In the rows, zero is written as 128.
Each named turn below is shown by a few rows before and after it. Which turns, in which order, take the first row of each later pair to the second? The first pair is answered.
V:
[108 101 110 134 137 129 119 141 146] => [112 108 131 128 132 147 144 125 158]
[107 166 149 145 128 136 143 126 120] => [100 161 129 155 131 118 125 138 111]
[136 139 104 152 139 113 113 141 112] => [148 134 110 154 138 135 141 147 143]
[104 140 102 164 130 141 113 139 120] => [113 138 110 163 133 160 139 139 143]
Z:
[151 159 121 175 148 138  94 106  49] => [154 163 121 174 144 143  92 101  55]
[140 104 158  97 118 137 142 121 158] => [145  91 148  96 128 128 133 133 156]
[151 119 168  98 122 136 138 109 150] => [158  97 156 100 132 127 121 122 155]
T:
[122 113  51 175 112 100 122 142 140] => [113 156  75 185 104 109 122  98 100]
[ 75 101 127 124  98 119 170 164 133] => [136  96 116 176 149 160 123 157  87]
[190 104  99 146 146 138  34 121 137] => [ 96 174 146  95  70 102  91  57 124]
P:
[119 106 108 140 145 116 117 143 102] => [113 121  93 149 131 119 115 143 118]
[162 105 136 125 154 133 104 121 127] => [153 110 110 133 142 138 107 136 157]
[130 113 141 108 157 153 165 153 122] => [119 130 116 119 136 154 166 159 154]
[132 133 128 118 103 111  96  94 132] => [142 110 145 105 124 107  96 102 119]

Each pair is 2 to 3 turns apart.
[ 98 154 141 152 142 123 170 170  82] => [ 90 157 110 153 119 125 167 184 119] | T P
[ 97 142 146  86 116 146 169 111 199] => [162 143 109 150 159 196 113 113 173] | T P
[125 106 136  99 136  83  79 124  89] => [140  98  85 148 153 117  90 176 127] | P T V
[ 96 122 143 107 100 106 107  88  77] => [ 94 133 110 115  69 114  95  87 124] | T P P
[147 100 127 106 154  93  91 150 107] => [131 106 106 122 150  92 101 173 114] | T V
[131  94 151 101 139  99 121 136 135] => [151  94 150 116 152 114 107 134 122] | T T T
[114 104 110 113 110 112 137 147 169] => [175 108 119 145 150 151 113 126 139] | V T
[157 142 124 154 147 156 123 113 159] => [148 145 102 159 138 139 103 121 150] | Z P
[156 107 164  88 110 109 110  90 143] => [171 105 132 129 143 110  75 116 103] | P T V
[ 96 179  84 120  85 141 136 135 122] => [123  94 103 103 144 128 139 197 113] | P P P
[139 120  99 129 108 121  84 133 141] => [164 126 149 125 129 147 108 107 106] | V T P
[174 142 133 156 155 181 122 109 143] => [143 172 152 141 128 169 145  82 134] | T T T
[ 95 106 109  83  85 131 152 138 197] => [ 70 157  98 110  86  96  95 108  98] | T T V
[147 127 123 135 127 143 120 126 151] => [134 140 120 139 113 140 124 121 153] | Z P V
[169 137  75 163 152 155  92 152 175] => [168 166  93 152 124 167  91 112 184] | V Z P
[117  92 110 123 160  85 106 163  86] => [104 140  64 149 115 104  94 154 133] | P P T
[142 167 158 101 121 145 110  83 122] => [175 144 143 121 148 158  89 106 124] | T T
[ 97 157 117 150 101 135 125 102 140] => [122 134 131 138 106 154 137 109 174] | T V
[143 126 109 163 161 165 129 135 121] => [ 94 122 133 104 114 128 164 131 163] | V V T
[ 94 153 147  92  98  89 121 102  96] => [176 142 161 131 148 172 127  91 102] | T V T
[138  94 117 115 135 150 134 159 217] => [146 157 141 163 171 163 104  97  71] | Z T
[153 127 113 172 159 155 156 151 132] => [102 114 131 107 114  96 168 150 162] | V V T
[187 102 144 112 127 139  89 105 156] => [150 104 123 110 125  92  62 124 115] | T V P
[101 120 146  87 131  71 124 136 121] => [138 118  85 138 151 100  95 162 145] | T P
[184  92 155 128 140 159 143 131 150] => [134 137 148 126 119 106  99  98  64] | T V
[127 156 125 154 108 161 155 129 166] => [130 112 177 109 135 134 166 136 142] | P P T
[111 166 133 135 102 149 156 101 148] => [130 110 173 107 153 125 145 123  92] | P P V
[137  90  97 129 127 111 100 160 135] => [126 119 143 104  98 136 161 117 166] | V T T
[141 102 154 103 131 128 100  95  97] => [113 148 121 133 108 129  94  90  90] | V P T
[118 105 117 144 134 136 133 158 124] => [120 104 154 127 133 140 148 136 114] | V V P
[126 124 108 168 119 148 107 126 129] => [111 134 125 151 100 150 138 110 147] | V T
[133  98 109 129 141 130 144 176 153] => [111 124 119 118 131  94  98 140  86] | V V V
[169 108  95 145 114 180 170 161 231] => [115 147 122 116  74 156 198 126 226] | T T
[118 152 115 112 128  86  75 111 119] => [120 127 125  97 136  78  83 128 118] | P T
[ 63 160 142 126  92 131 174 122 132] => [103 167  89 172 100 167 133 127 160] | T P T
[123 160 105 119  88  97  67 115 158] => [160 159 140 136 132 126  62  97  94] | V T P
[138  79 106 104 141 120 127 168 166] => [147  86 144  86 132 133 142 137 173] | V Z
[104 134 123 101  95 101 108 114 136] => [162 104 117 126 127 148 114 136 171] | T V
[155 114 143 132 162 149 114 139 125] => [134 163 124 142 123 158 114 109 144] | P P V
[127 146 108 104  87 132 161 105 195] => [132 178 122 117  91 147 152  69 155] | T T
[114 124 150 121 156 122 177 135  79] => [111 111 154 106 152 108 172 138  85] | T V V
[147 127 109 144 150 154 142 140 139] => [129 129 134 116 131 144 162 124 156] | V T
[152 161 108 178 109 154 123  88 108] => [113 155 118 137  68 131 154  90 157] | Z V T
[128 108 182  77 139 101 139 118 118] => [106 129 173  87 132  90 135 112  96] | V Z
[111 111 129 120 117 121 155 148 133] => [157 107 131 136 131 150 136 135 136] | V Z T
[ 91  93 122 126 124  73 104 116  96] => [103  93  88 151 125  83  96 140 121] | T P
[ 92 135 161  86 132 116 191  99 141] => [132 186 107 160 138 167 144  79 132] | T P T
[129 201 106 155 114 165 141 118 169] => [144 191  98 163 126 171 128 125 168] | T T
[121 140 155 116 135 142 143 118 156] => [130 156 150 124 134 142 118  99 139] | T P V
